Named moves (each a turn or a mirror), then the moves between two rows, first move first; the first pair answered:
fifo (before -> after):
[ 37.3   9.2   1.4  30.3 -13.1  20.1   6.3 -22.1]  ->  [ 23.0  27.9  -9.3  21.8  -2.8  28.9 -16.5 -32.4]
[ 11.7  24.8  47.7  11.5  40.6 -33.7 -13.8   7.8]  ->  [ 15.3  14.9  54.4  16.6  23.0 -38.0   2.3  12.7]
[ 22.4  11.7  35.3  26.9  26.5 -20.7  -5.9 -34.5]  ->  [ 22.0  18.2  37.4  23.2  27.6 -20.4   0.4 -35.7]
[-12.6  40.9  -9.0  -8.2   0.2  28.8  -5.0 -18.3]  ->  [  8.4  -7.5  10.0  10.3 -36.5  20.7  30.1  -4.5]
Zisab (before -> after):
[-14.0 -17.3 -29.0  -0.5  -6.4 -17.1 -47.6 -11.3]  ->  [ -0.2 -20.7   1.1   3.4   6.0 -42.5 -38.5  19.9]
[ 23.1  33.8  -4.4 -10.3   5.7  27.1 -16.5 -12.2]  ->  [ 11.6  27.2 -10.1   1.0  19.5   7.8 -29.5 -17.4]
[ -3.1  17.2 -19.1 -23.4  -0.7  26.2 -12.1 -13.9]  ->  [-10.9  14.7 -20.4 -10.1  19.5  -9.2 -26.9 -14.9]
[  7.4   5.4  17.1 -11.2  20.2   0.1 -21.5  12.6]  ->  [ 12.3  13.0  11.7 -19.1   7.2  13.2 -12.9  14.7]
Tisu (before -> after):
[ 30.2  17.1  14.4   8.5 -31.1   8.9   5.2   2.3]  ->  [ -5.5  40.0  -2.6   1.3 -12.4  13.2 -16.1 -13.0]
[ -9.8 -29.1  -2.0  25.2  15.3 -54.4   7.4 -13.2]  ->  [ 18.2 -16.5  19.7  30.0   8.7 -43.5  19.3 -30.9]
[ 19.9 -20.4   3.4 -16.5  -2.3  -7.5   6.4   6.2]  ->  [ 27.0  -0.4   7.4 -16.4   4.2   0.3   5.2 -18.4]
[ 15.2  -3.0  -6.7   7.7 -14.8  -1.2 -11.8 -29.5]  ->  [ -0.4  -5.6 -20.3   3.6 -11.2  -3.7 -15.7 -21.1]

Between the rows of a pair lie 2 to 3 moves.
[-50.1  19.6 -43.8  24.3  38.5   6.0 -33.3 -10.1]  ->  [42.6 11.7 40.4 20.5 -9.4 42.1 23.8 49.3] => Zisab, Tisu, Zisab
[ 12.8  12.4  24.1   6.0 -14.6  35.6  35.5  15.7]  ->  [-26.0  43.6 -10.8  -1.0  20.6  30.9  -9.0 -17.5] => fifo, Zisab
[-34.6  -9.8 -14.9   0.5   2.7  -8.0 -12.0 -24.7]  ->  [-10.2  21.5   6.5 -10.6  11.2  -0.1 -20.7 -34.9] => Tisu, Tisu, fifo
[ -5.0  35.9 -25.3 -16.1  27.4   1.3 -29.0 -32.4]  ->  [ 51.7  -8.8  16.6  -3.3 -25.8   5.5  42.0   8.0] => Zisab, fifo, Zisab
[ 42.8  -5.9  29.9  15.0 -21.5 -26.9 -14.3  -2.5]  ->  [  3.1   4.7   6.5  -3.9  13.4 -31.0 -59.5   9.5] => fifo, Tisu
[ 12.6 -15.3 -47.5   9.2 -25.6   2.0 -10.4 -46.9]  ->  [-14.1 -13.3 -32.9   6.8  11.1 -49.9 -37.6  -9.8] => Tisu, Zisab, fifo
[ 81.6  -8.9  20.8  -2.2 -29.0  -5.5   9.7   7.3]  ->  [ -1.0 -36.9 -57.8 -17.3 -35.9  -3.7 -33.8  17.6] => Zisab, Tisu, Tisu
[ 21.1  15.3 -28.8   0.5 -22.7  47.8 -20.3 -50.5]  ->  [-30.4 -26.1 -32.9   5.5  20.4 -38.1 -50.8  15.2] => Tisu, Zisab
[-55.3 -21.6 -14.7   0.5  10.4  -6.7  26.0  52.2]  ->  [-23.9  46.5   8.3 -22.8  34.2  44.3  12.5  12.6] => Zisab, Tisu, fifo
[  4.1  30.7  -5.5  24.0   2.1  -4.1 -14.7 -40.8]  ->  [ 21.5  16.3  21.6  31.6   4.8 -25.3   6.2 -13.4] => Zisab, fifo
[ 51.9  -5.1  46.1  29.9  10.0 -21.9   8.7  -3.3]  ->  [ -9.1  36.1 -21.3  -4.5   5.2  35.3 -25.1 -48.0] => Zisab, Tisu
[ 49.7  39.8  29.2 -23.0   3.6   7.0 -23.6  -2.1]  ->  [ 49.9   6.2  33.5 -22.3 -13.3 -12.9 -21.9  39.5] => Tisu, Tisu, Tisu
[  9.3  23.6  -7.7  14.2  30.1 -20.3 -24.2 -25.9]  ->  [ 33.4  -8.6  -0.2  19.9 -24.8  10.8  19.1 -23.3] => fifo, Zisab, Zisab
[ -9.1 -28.3 -56.7 -12.8 -37.9  38.9 -22.5 -22.2]  ->  [ 41.9 -54.0  -1.2  33.4 -28.9 -32.1  13.4 -22.0] => Zisab, fifo, Tisu
[ -2.7   3.3 -30.7  -2.6  21.4 -27.2 -69.2 -18.4]  ->  [  1.5  22.6 -26.2 -12.7  16.0   0.4 -71.6 -11.7] => fifo, Zisab, fifo
[-20.7  20.8 -31.9 -11.1   5.3  23.7 -31.3 -34.2]  ->  [-18.4   2.1 -38.7   3.1   1.1  -0.1 -21.4 -45.1] => fifo, Zisab, fifo
[ 56.3 -11.7  18.3  20.8 -16.3 -23.8 -11.7  -5.5]  ->  [  9.8  -4.3 -35.1   5.1 -17.4   1.6 -45.7 -33.8] => Zisab, Zisab, Tisu
[ 35.3 -16.9  32.1   9.3 -34.8  -4.8  11.8  11.8]  ->  [  0.3  27.9   0.5  10.8   3.7  -8.2 -18.6 -52.7] => Tisu, Zisab
[-19.4  29.1  -9.7 -16.8  49.8  -5.0 -55.7 -34.8]  ->  [-47.4  -6.7 -39.0   8.1  19.1  -8.4 -27.1 -63.1] => fifo, Tisu, Tisu
[ 19.3 -18.2 -41.3  15.4 -24.7  -8.6 -55.8 -24.4]  ->  [ 29.8   8.8   4.6  -8.0  13.6 -21.0 -72.3  17.9] => Zisab, Zisab, fifo
[ -8.4 -19.8 -12.5 -23.5 -45.1  28.8  15.1  41.7]  ->  [-24.7   3.5 -48.7  -9.0 -21.1  30.5 -11.3 -36.9] => Tisu, Zisab
[ 12.1 -24.9 -37.0  22.7 -34.8  14.2  -7.7 -38.5]  ->  [ 29.0 -43.9 -14.4  18.6 -48.2   5.3   3.6  -1.8] => fifo, Tisu, Tisu
[ -1.3  39.1 -11.0  -1.0  25.2   5.4 -22.7 -32.2]  ->  [32.2 37.3 28.0 -2.2 29.9 -6.2 -3.9  7.4] => Zisab, Zisab
[ -6.0 -28.3 -14.5  22.5 -42.9  13.0   7.2 -24.5]  ->  [  5.7  -3.5  40.0   8.5  12.4 -33.8  -8.8  32.9] => fifo, Zisab, Zisab
[-17.8  21.0 -19.7  -6.7 -21.1  43.7  20.4 -26.2]  ->  [-10.3 -30.0   3.9  30.2  -9.6 -30.9  44.6 -14.8] => Zisab, fifo, Zisab
[-18.6 -19.3 -65.9  24.6   6.1 -38.9 -37.5 -18.0]  ->  [ 63.7  47.1  23.0   6.2   5.3  35.8  13.6 -17.8] => Zisab, Zisab, Tisu
[-21.8 -37.1 -34.2  21.9  10.5 -52.1 -10.3  -7.7]  ->  [ 51.1  21.6  13.6  11.5 -16.0  22.2  31.4 -40.3] => Zisab, Tisu, Zisab
[ 19.9 -41.7  20.6  16.0 -20.7 -25.1  39.1  26.0]  ->  [-28.6  41.8 -31.9 -32.3   8.8  36.8 -25.5 -10.2] => Zisab, fifo
[12.3 35.7 37.2 -6.3 38.3  2.8  6.4 -8.2]  ->  [  0.4  45.1   9.6  -7.6  19.4  34.6  -0.5 -27.7] => Zisab, Zisab
[-14.4 -12.7  47.6  -1.4  28.6  14.3  69.4  23.6]  ->  [-70.9 -45.4 -26.3   0.2   4.2  12.6  43.8   4.6] => Zisab, Zisab, Tisu
[ 45.3 -66.8   2.7  -7.0 -38.2 -16.0  -2.0  33.1]  ->  [  2.1  -1.4 -47.0 -43.8  -8.7  30.7 -64.4 -14.7] => Zisab, fifo
[ 29.7 -29.8   5.0  31.3  -3.8 -56.6 -20.0  -8.1]  ->  [ 15.9  20.8 -33.2   0.1 -30.5  38.6 -19.4 -47.8] => Zisab, Zisab, Tisu
[-19.5 -21.2  10.4   8.5   3.3 -48.6   2.2  44.9]  ->  [ 32.7  19.8  16.5   2.8 -33.1  22.8  38.6 -13.6] => Tisu, Zisab
[ 48.8 -53.5  30.0  13.0 -47.0   6.2  26.3  52.9]  ->  [  1.1  39.4  17.0 -35.8  48.7  17.7 -64.8  46.4] => fifo, Zisab, Zisab
[ 59.1 -28.8  22.1  14.8 -22.3 -44.4   2.7 -27.2]  ->  [ 21.5  42.4 -10.2 -24.5  12.7   1.4 -54.9 -44.7] => Zisab, fifo
[-24.8  10.3 -16.4 -36.2  -2.6   8.5 -19.9  -9.7]  ->  [  0.6   2.9  18.1 -40.9  -2.1   6.8  -0.6  25.4] => Zisab, Zisab, Zisab
[ 37.9  -9.7  48.9  35.9  23.7 -36.7  43.0  -8.3]  ->  [ 33.0  58.0  34.0 -22.9  20.4  46.1  11.8  -9.8] => fifo, Zisab, Zisab
[-48.0  -2.9 -31.1 -19.9 -19.2   6.4   5.3   7.4]  ->  [ 17.6   6.1  38.2  -9.8 -11.0 -12.5  40.3  14.0] => Zisab, Zisab, Tisu
[ 13.5  45.7  22.3 -38.1   3.8  50.9  -9.2  18.8]  ->  [ -6.5  29.6  27.3 -14.7  56.5 -27.7 -32.9  23.9] => Zisab, Zisab, Zisab
[-33.1 -38.4   8.7  34.8  10.1 -25.6  48.8  -0.9]  ->  [22.3 -7.1 50.6 28.4 14.8 -4.9 58.2 -6.5] => fifo, Tisu, Tisu
[ 35.3 -16.3  22.6  25.6  -2.5 -27.8  17.1 -22.9]  ->  [-18.3  -4.2  -3.4  -1.9  28.8 -35.3 -37.0   6.3] => fifo, Tisu
[ -3.2  27.4  20.6  -4.8  49.5 -30.1 -24.7   9.7]  ->  [-10.9  33.3 -23.8 -21.1   5.1  33.5 -20.1 -23.4] => Zisab, Zisab, Zisab
[ 29.6  16.0  23.7 -10.1 -13.4  29.1  -5.2  26.6]  ->  [ 25.6 -24.6   7.9  18.6 -33.0   8.3  26.3   3.8] => Tisu, Zisab, fifo
[  8.9  -9.6  37.3  10.5  17.2 -32.5  16.6  -1.0]  ->  [  8.8  -4.1  20.0   5.4  -6.7  16.7  42.6 -17.3] => Zisab, Tisu, fifo
[-52.1  34.2 -20.6 -17.8  26.6  31.4 -12.1 -18.8]  ->  [  9.3  15.8  39.3  31.2   7.7   5.4  60.1 -36.4] => Zisab, fifo, Tisu
[  0.0  -3.1  24.7  -1.0 -20.5  43.1  61.3  43.5]  ->  [-36.0  14.0   1.6 -31.8   9.5  36.9   6.5  62.5] => fifo, Tisu
[ -5.8 -46.1  32.2   1.0 -10.9 -19.1  40.0   9.1]  ->  [-63.8 -46.4  -4.9  -7.1   5.9 -21.5   8.3   3.0] => Tisu, Tisu, Tisu
[-49.1  -1.8 -11.5 -11.4  28.9 -39.1 -70.9 -12.1]  ->  [ 65.1  -0.9  67.7  14.7 -11.6 -22.0  -1.7 -22.4] => Tisu, Tisu
[ 31.8  -4.8  24.1  12.7  -2.0 -16.1  41.8  41.8]  ->  [ -2.3  22.7   2.4  -5.7  35.6 -17.6  -8.7  55.1] => fifo, Tisu
[ 40.4  41.6  24.4  14.1  14.9  42.9  38.5 -24.0]  ->  [-37.8  -6.8  -4.5  15.0  53.8 -42.3  -5.4  41.9] => Zisab, Tisu, Zisab
[-68.5 -37.0   1.8   9.9  13.3 -74.0   0.1  38.1]  ->  [-18.9  57.4 -14.9  -6.2 -29.9  56.7  23.7 -71.9] => Tisu, Zisab, Tisu
[ -2.3  25.1  14.5  -1.2  34.5  16.0   6.1 -14.4]  ->  [-12.3   7.4  11.1 -16.7  18.9  29.3   9.1  27.6] => Tisu, Zisab, Zisab
[ 48.6 -18.6  28.7  22.8 -22.1  -2.5  20.2   8.6]  ->  [  6.7  32.8 -25.2  -4.7 -10.6  41.7 -25.1 -35.2] => Zisab, fifo
[ 12.3 -47.8  15.3   3.2  -6.5 -35.0  -5.8  53.4]  ->  [  2.5   0.4  15.9 -32.9  13.6  -6.2 -34.3  61.8] => fifo, Zisab
[ 5.1  9.8 48.8 -3.5 20.4 -4.3 34.2 29.9]  ->  [ -8.0 -10.4  -4.8   3.5 -31.6  32.4  40.8 -21.3] => Zisab, Zisab, fifo
[-32.3 -35.3  -3.0   9.7  -4.8 -29.3  16.2  20.4]  ->  [ 17.5   5.7  30.7   8.0 -18.1  10.1  45.9 -11.2] => Zisab, Tisu
